Named moves, each a turn or a mirror, and the order they were made in; the first pair answered:
X (before -> after):
[  2  30  -8 -23   9   2   6  10   8   6  18  17 -15  29  -8  21 -11 -15
  -2  22  -6  -9 -28  11] -> [ -4 -37   1  18  13 -19   8  24   5  -5 -23 -29  13 -18  -4   6   5  21
  17   0   3  14  -5   6]
[ 12  27 -13   8  25  -9  -9   9  10 -34  26 -58  20 -22  16   1  -1 -13
  -1 -22 -10   0  16  30] -> [ 14  46 -15  -3  24  -3 -10   6  10 -30  38 -47  13 -10  15   6  -5 -23
  -5 -16 -13  -6  10  32]
[  4 -34   6  -1  -8   3 -13  20  -8   9   9   4   7 -43  -5 -18   3 -18
  -8  15  26  17 -12  36] -> [  6  -9   2 -17 -10  12 -14  16  -8  14  25  20  -4 -26  -6 -12  -2 -31
 -15  24  23   8 -20  38]
Y (before -> after):
[  2   2  11   3 -15  13  -4 -26   7 -14  22  -3   8   6  14  -9  11 -13
   1  -4 -34  -3  34  22] -> [  6  10  11 -10 -12  12  -7 -26   3 -15  26   9   2  14   9  -3   8 -21
  -2  -2 -35   2  28  17]
[  9  21  -4 -33  12  -2   6  24  13  -8  19 -20 -13  12  10  -2  -1   2
  -5   3   6   7 -28 -28] -> [ -1   4  -7  -2   6  -1  13  24  20  -7   9 -47   1  -8  22 -15   6  19
   3  -3   6  -4 -13 -16]
[ -5 -34 -20   7   8   2  -5  10   4   2 -11  12   1 -12  10   3   3  15
   4  19  30  13 -12  -7] -> [ -2 -28 -19  -4   9   2  -7   9   0   1  -7  22  -5  -5   5   8   0   8
   0  21  30  18 -18 -10]
[ -6 -35   5  10   0  -4  -2  15  -1  -6  -3  -3  13 -20   3   2   8   6
   0  -4   5   8   7   6] -> [  2 -21   7 -18   4  -5  -8  14  -8  -6   6  21   0  -2  -8  15   2 -11
  -8   1   6  19  -6  -5]
J (before -> after):
[  6   5  -5   1   1   3  -3   2   1 -15   9  -3   4   5  16  -8   6  -5
  -7 -10  -7  13  13  20] -> [  7   7  -5  -3   1   2  -4   2  -1 -15  10   0   0   9  15  -6   5  -7
  -8 -10  -9  15  12  17]
[  8 -11  -7   5   3 -24  -1 -12 -10  18 -28  18  -7  11 -24   3  -2  10
   8  13  28   0 -13 -31] -> [  3 -18  -9  20  -2 -21   3 -13  -6  21 -31  10   0   3 -18  -5   0  19
  12  12  29  -7  -7 -25]
[ 10 -16   9  31  -9  -8  14 -16   3  -2 -14 -11   2   8  -4 -12   2  15
  14  -7  -5   6  35  -4] -> [  3 -19   3  32  -5  -5  10  11  11  -8  -9 -23  12 -15  12  -9   7  19
   9  -4   4   7  22  13]
[ 20 -18   8  13   5 -11  -1   2 -20 -25   1  -7  14 -34   3  21  13   0
  -3 -14 -12  43   6  14] -> [ 24 -12  10   4   7 -13  -2  -3 -24 -27   2   0   9 -25  -3  25  11  -7
  -4 -14 -14  48   4   8]
M (before -> after):
[  6   5  -9  25 -28  10  10 -26 -25  30   4  57  -5  19 -13  -2  -9  -5
   4  18  -2  -8  25   5] -> [ 20  35 -20  31  -4 -12  13  -9 -21  -1  -7  -9  -4  14   2 -19  -6 -14
  -2 -15 -39  -9  45  14]
[  4  37  19 -35   6  19  -3  -9  15  -9  40  -1 -11  12   9 -11  10 -49
 -15  -2 -35  -1  13  31] -> [  2   0  23 -29  17   7 -12  27  16 -25  28 -23   7 -30  20  -9  21 -35
 -16 -11 -22  26   7  38]
[ -4  30 -20 -10  15  -3  -9  17  -5   5   8  17   5  -3  -1  -3 -15 -33
  -1  -3 -18  11 -34 -25] -> [ -3  22 -19  -8  19  -7 -11  26  -4  -1   5   9   9 -15   3  -4 -12 -30
  -1  -8 -16  18 -35 -23]
[ -2  -2  -9  16   8 -12  -6  19  -4  -2  -9 -24   1 -18  13  -8   7  -2
  -6  -8   2   1 -10  11] -> [-10 -18  -3  13  -6   1  -6   8  -7  16  -3  14  -1 -15   5   0   6   3
  -3  11  21   0 -20   6]
Now pairs of rows:
Between the rows of a pair lie two moves.
[  3 -12  12   4  -3 -13   2 -11 -10  -4  -3 -13   5  17  -1  -3  -3  -2
   4 -12 -16  16  32 -13] -> [  0  19   5  -9  -7   3   4 -11  -4   3  21   3  -3  30   5   3  -8 -15
  -5   2 -18  -1  19   1] : J, X
[  8   8  -1   8 -19  24  12 -11   4  -1  27  14 -15 -19  21 -10 -16  -7
 -15  -5   9   0 -13  -1] -> [  5   5  -1  16 -21  24  14 -12   7   0  23   6 -11 -24  24 -15 -15  -1
 -12  -7   8  -2  -9   2] : J, Y
[-15 -18  15  -5 -10  15  -7  -2   4   5  14  37  14 -13   4  12   5   3
  -1   9  13   6   2  18] -> [-13 -26  18  -4  -8   9  -9   0   1   2   8  33  17 -18   2  11   6   6
   0   5  13  13   4  14] : J, X
[ -4  28 -19  11   9   7  10   4  15   6  -7 -17   8   0  10 -15 -10   4
  18  14  14 -35  10  14] -> [ -4  18 -19   7  17   1   5  23  15  -1 -10 -25  13 -15  14 -12  -7   5
  15  11  20 -22   3  16] : J, X
[  8  28  -7  -1  -1   3   6 -12  -9   8  -9   4  -6  19 -20   3 -20 -17
   1   9   2 -23 -12 -17] -> [  5  12  -9  22   6  -7   8   4  -4  -6 -22 -38  10  -8  -6 -10 -11  -4
   4  -7  -5 -19   2  -6] : J, M
[ -4 -18   0  -8  -4  -1  -2   7  -4   4  -6  16   1 -14   2  12  -3   0
   4  11  27   3 -15  -3] -> [ -2 -17   1 -10  -2  -2  -2   8  -5   2  -7  15   0 -14   1  12  -3  -2
   2   9  27   5 -15  -3] : Y, J
[  7  -4   0 -11 -24  19 -22  20  15  16 -12   0  -9   7  -6 -26  18  -9
 -16   9  -3 -26   1   7] -> [ 11   3   0 -19 -18  15 -24  24  13  10 -11  -4 -11  10  -7 -25  16 -14
 -19   5  -7 -21  -1   5] : M, Y
[  7  -1  -9   0  20 -15 -19  23   9 -22 -14  -4  -4 -29  -3  -2   7  -8
  -2  -3  -6  21 -13 -12] -> [  6  -8  -8  17  17 -16 -14   9  10 -19 -23 -15  -1 -28  -5 -11   9   0
   6 -10 -12  15   2 -15] : J, Y
[ 18   8   7 -36 -19  -6 -15  -5   4  22   3  46 -11  18 -31  15   8   8
  -7 -11  42  15 -17 -15] -> [ 12 -22  13   0 -30  -9  -6 -26   4  28 -18  28   0  11 -35  -1  15  30
   9 -21  39   7  10 -21] : J, X
[ -3 -39  20  -3  -1   0  -6   2  -3  10 -12  22  11  -6 -11  10   2  11
   2   1   8  29  -4 -18] -> [ 11  17   6  -1  13 -11   3 -10   0  -6 -12 -22  -2  21  -6  -6  -3  -8
  -4 -21 -36   7  18 -15] : M, M
[-10   9 -14  27   7   2  12  -3  12   6  -4 -22   7  -3  10 -16   2   0
   8   5   4 -38   5   4] -> [ -1  28 -15 -14  20   0   0  19   6  -2  12   1  -4   3   7   4  -5 -21
  -9  12  11 -19 -25   1] : J, Y
[ -1  -9   6   0 -10   4   2 -12  16   2  10  22  10  10 -22   7  13 -15
 -11 -19 -16  10  27   6] -> [ -5 -12   4  10 -12   5   5  -9  20   1   8  10  16   2 -15   2  14  -9
  -8 -21 -16   5  30  13] : J, M
[ -8  20 -11 -10  19   4  -1   9  23 -21  24 -24  -4   1   7  -1  10  -4
   5  -4   0 -15   1   8] -> [  0  26  -6 -18  18   1   0  -9  15 -19  22 -12 -13  20  -6   1   6 -11
   7  -6  -7 -14   6  -6] : J, J
[  1 -21  15 -16  -1 -13  -2  22 -10  -9   1 -13   6 -32 -15  10   4  -5
   2  -4 -21   6  -5 -20] -> [  3   5  11 -32  -1  -6  -3  20  -9  -7  16   0  -4 -16 -15  16  -1 -20
  -6   4 -26  -1 -14 -17] : X, M
[ 14   8  -1  -8  10   4   9  -1  13  -7   6  13  -7  -8  -2   2   8   6
 -16 -10  -1  10  -5   9] -> [ 13   5  -3  -5  10   2   9   1  14  -8   3   7  -4 -13   1   0  10   8
 -15 -12  -1  10  -3  11] : Y, J
[ -7  -1  -3   4   0  13   5  -5  -6   4   2   8   3  15  -4 -11   2  -3
   2   3  12 -13   6   5] -> [ -9 -10  -4   7   3  10   4   9  -4  -1  -1  -1  10  -1   2 -11   5   3
   1   0  17  -8   2  10] : X, J
[-19  -3  -9 -25  -2  18  -8  27  24  -1  17  19   8 -22  32  16   5 -12
 -19  15  19   9 -41  44] -> [-10 -56   7  -6   6 -11 -11  20   8 -14 -25  -2  18 -38  13   8  11   8
  -1 -11  20  44 -16  13] : J, X
[ -4  11   9   9   1  -4  18 -11  -1   1  -3  -3   1  -1   4   2   4   0
   1 -15  -8  25  16 -14] -> [ -8   7   6  13   3  -1  16   1   4  -1  -1 -11   7 -15  13   2   7   4
   0 -14  -2  24  11  -4] : J, J
[  1  -1 -10  -7 -16   2  -8 -15   4  21  -5  23 -19  20 -13  13  -2  11
   9   0  16 -10 -10 -23] -> [ -6   5 -15   7 -21   8  -3 -17  11  25  -2  13 -14  17  -4   6   0  17
  10   0  14 -26  -4 -11] : Y, X
[ 21  29 -14  16  17 -11   2 -18  -5 -17 -15 -54  -9  15   7 -19   6   5
  10 -46 -31  -3  20   4] -> [ 12  42 -11 -38   5  22 -12  -3  -3   5  33  37 -24  26   2  20  -2 -18
 -12   1   6   5 -37  14] : M, X
[  6  18 -11   0   2 -13   6 -12 -11  -3  -4 -18 -15  18  -8  -5  -6  -4
   3 -13 -16 -16   7 -12] -> [  9  12  -9  -4   5 -16   4 -10 -15  -5  -8 -16 -15  18 -13  -2  -5  -5
   2 -15 -13  -7   5 -17] : X, Y
[ -1 -22  21  -6 -17  -3   1 -30  -2  -3   2  27   3   7 -25   3   6   0
   1   0   0   8  14 -10] -> [  6  -5  16   0  -8 -13   4 -31  -2 -15  -4  -3   2  11 -21  -7   5  -5
   1 -16 -20   2  28  -9] : M, X
[-10 -19  -5   0   1   9 -11  20   3   2  11  11  -7 -13   4  19  18  11
  -5  12  29  31  -1   2] -> [-13 -28  -5  18  -2   6  -7  13   4   3   1  -4  -1 -17   6  10  21  21
   1   6  25  26  13   2] : J, Y
[ 16   3   5  -6  -3  -4  -6  22  10 -15  12 -22   4 -15  11 -16  14 -19
   4  -5 -18  11   7  -2] -> [  9  -9  10 -17 -16  10  -9  17   9   2  24  20   2 -14   5  -3  13 -18
   3  15   5  14 -10  -4] : M, X
[ -2 -31  18  18 -27  11  -8 -11  -4  -3 -15  14  12 -34   5   8   0   5
   6 -20   9   6   9  16] -> [ -8  -6   9  21 -34  27  -3 -18   4   5   1  15   9 -23  14   4  -2   0
   3 -11   4 -21   9  31] : X, Y
[-14 -16  -9  13 -11  16   2  11  12  12   3  11   4 -15   7   3   0  15
   1  14  30 -13 -13   8] -> [-11 -12 -10   3  -6  13  -2  22  12   7   6  10   3 -18   8   7  -1  10
  -4  13  31  -5 -20   8] : J, Y
[  6   1  26   9   5  10   6  -9   9  -4  -6  27  -2  21  -9  -5 -10  26
   9  -6   8  18   2  -1] -> [  5  12  20  22   7   8  11  -8  14  -9  -9   2   1  18   1 -16  -7  29
  10 -14  -5   7  12   8] : M, J
[ -1   7   7 -10   3   1 -10  14   7 -17  16  11   3 -18   5  12   0 -14
 -10  -4  -5  21 -11  19] -> [ -7  -1  11  -7  -8  10  -7  -3   5  -3  18  35   0 -10  -4  14  -2  -9
  -5   7   5  16 -12  13] : X, M
[ -4  23   5  45 -11   7   4  -7  11 -25  24   3  -7  -9  30  -5   0 -14
 -13  -8 -21 -24  10  25] -> [-14 -12  14  44 -22  15  -1  -1   9 -12  25  34  -1 -24  25   7   4  -1
 -10   9   8 -12  -5  23] : M, M
[-13  17 -10  12 -26   6   5 -31 -13   4  -1  -4  -3  15   2 -10   9   7
  12  11   8 -13   6 -16] -> [-20   3 -14  22 -21   5   3  -7  -7  -1  -3 -22  10 -12  17 -11  15  16
  10  10  18  -9   0  -3] : X, J
[-15  10 -20  -4  23 -12   3   3  -2  27 -22   3  -9  26 -22 -14  -1  11
   5   7  38 -22 -31 -12] -> [-18   5 -20   6  20 -11   6  -1   0  29 -26  -3  -5  23 -20 -20   0  16
   8   7  38 -27 -25 -10] : J, Y
[ -7  -3   4 -13   3  -4   1 -26 -12  18   2  10 -24   5   3   9   2   8
  -9   2  -2   5  -4  -3] -> [-15 -12   1   6  -2   0   6 -22  -4  20  -2  -3 -14  -9  12   2   6  19
  -5   3   2  -4   1   9] : J, J
[ -6   9  -5   1 -12  10   2 -17   4  16  11  14  -4  15  -2   7   6  -4
   6  12  -5 -19  -2   0] -> [-11 -19  -6  13  -4   0  -2  11   7   5  -2 -11  13 -20   9   4  14  11
   8   4   7  -3  -6   6] : X, J
[-10 -13   2  22   3  -1   0  10   0 -10  -8 -24   3 -14   4 -10   8  22
  17  -7  -2  -9   1  12] -> [  1   6   2 -19  15  -5 -11  29  -7 -18   5  -2 -10  -5  -2  10   1  -1
   1  -1   2  11 -25   7] : J, Y
[ -9 -13  15   1 -14   7   1 -14  -5   8  -7  29  -1   3   1   5  -7   6
  11   5   0   4  11  -2] -> [-10 -10  14  -6 -13   9  -3  -9  -5   7  -3  35  -1   2   3   9  -8   2
   7   8   3   5   4   0] : J, Y
[ 15   8   6  14 -19   9  10 -27  12  14  20  21  -4  19  -6  -5  13 -21
   9  14 -22 -10  18   1] -> [ 20   9   0  17   2  -8   6   9  16 -13  12 -27   8  -9  11 -11  20 -21
   2  -7 -32   5  20  14] : M, J
[-17   2   6  36  -9  15  14   2  18  14  13 -28  15 -13  13 -13  -9   8
 -11  -2  15 -23  -6  10] -> [-13  25   2  12  -3  20   9  12  18  11  29 -13   5  -3  13  -2 -14  -8
 -23   5  16 -21 -24  12] : X, J
[ -2 -12   8 -16 -14   9  16  -7  -4  -1  24  17  -9  21  -8  11 -11 -20
  -7 -11  -2  29   0   6] -> [ -5 -14   2  12 -11   4  23  -2   3 -11  13 -27   3   7   5  -7  -5  -9
  -2 -26 -16  17  20  19] : M, Y
[-13 -10   0  -4   3   3  -8   8  -3  -9  17 -16  19   6   7   8  16 -11
 -14 -11 -25   3   7  18] -> [-13 -19   4 -13   1   5 -12  11  -6  -6  19   2  19   5   3  16  16 -11
 -16  -3 -14  12  -2  14] : Y, M
[  4   3 -16  -2   2  -5   1  20  -1  -7  -3 -15  -2   5   4  -6  -6  -5
   0  -2   6   7 -13   0] -> [ -2 -11 -13   4  -5   0   1  18   1   1  -3  -4   2  -1   3  -5  -5   3
   4   4  16   6 -15   1] : M, Y
[-18 -14  -4  21 -13   5 -11 -15   0  10   3  14   6  14  -1 -10  -6  10
   9  11  11 -14   7  -2] -> [-21 -13  -8  21 -10   8 -12   0   5   8   8   8  10   2   8  -8  -3  11
   5  14  16 -15  -2   9] : X, J
[ -6  18 -14   8  -4  -9   5  20  19   3  16 -15 -12  -2  10   3  -5   0
  11  23  -6 -35  -6  13] -> [-11  -3 -10   8  -8  -6   1  27  18   8  15  -1  -7 -14  10   9  -2   7
  14  31  11 -26 -15  12] : M, M
[ -4  -9  19  20 -16   0   3 -30   4   1  13  19   9  15 -10  -9   4   3
  14 -13 -21  -6  38   2] -> [ -5 -33  21  23 -10  -7  -2  -7   5  -8   5   7  20 -12  -2  -8  10  11
  15 -18 -11  12  35   6] : M, M
[ -6 -14   4 -11  -3   3 -12   1  -2  14  -1  33  -9   8 -14  14  -2   2
  -2  11  16  19 -11 -17] -> [  2  21  -3   1   1  -3  -1 -21  -1   7  -6   1 -17  32 -14  -3  -6  -6
   0  -6 -18  -3  16 -17] : J, M
[ -8 -10  -3   7  -8  -4   1  -5   1   6 -16   0  -1  -8  -6  -2  -7  12
   7   9  20  -2  -9 -16] -> [ -6  -7  -2   4  -8  -4   0  -7  -1   7 -14   7  -4  -3  -8   1  -8  10
   6  11  20  -1 -11 -19] : Y, J
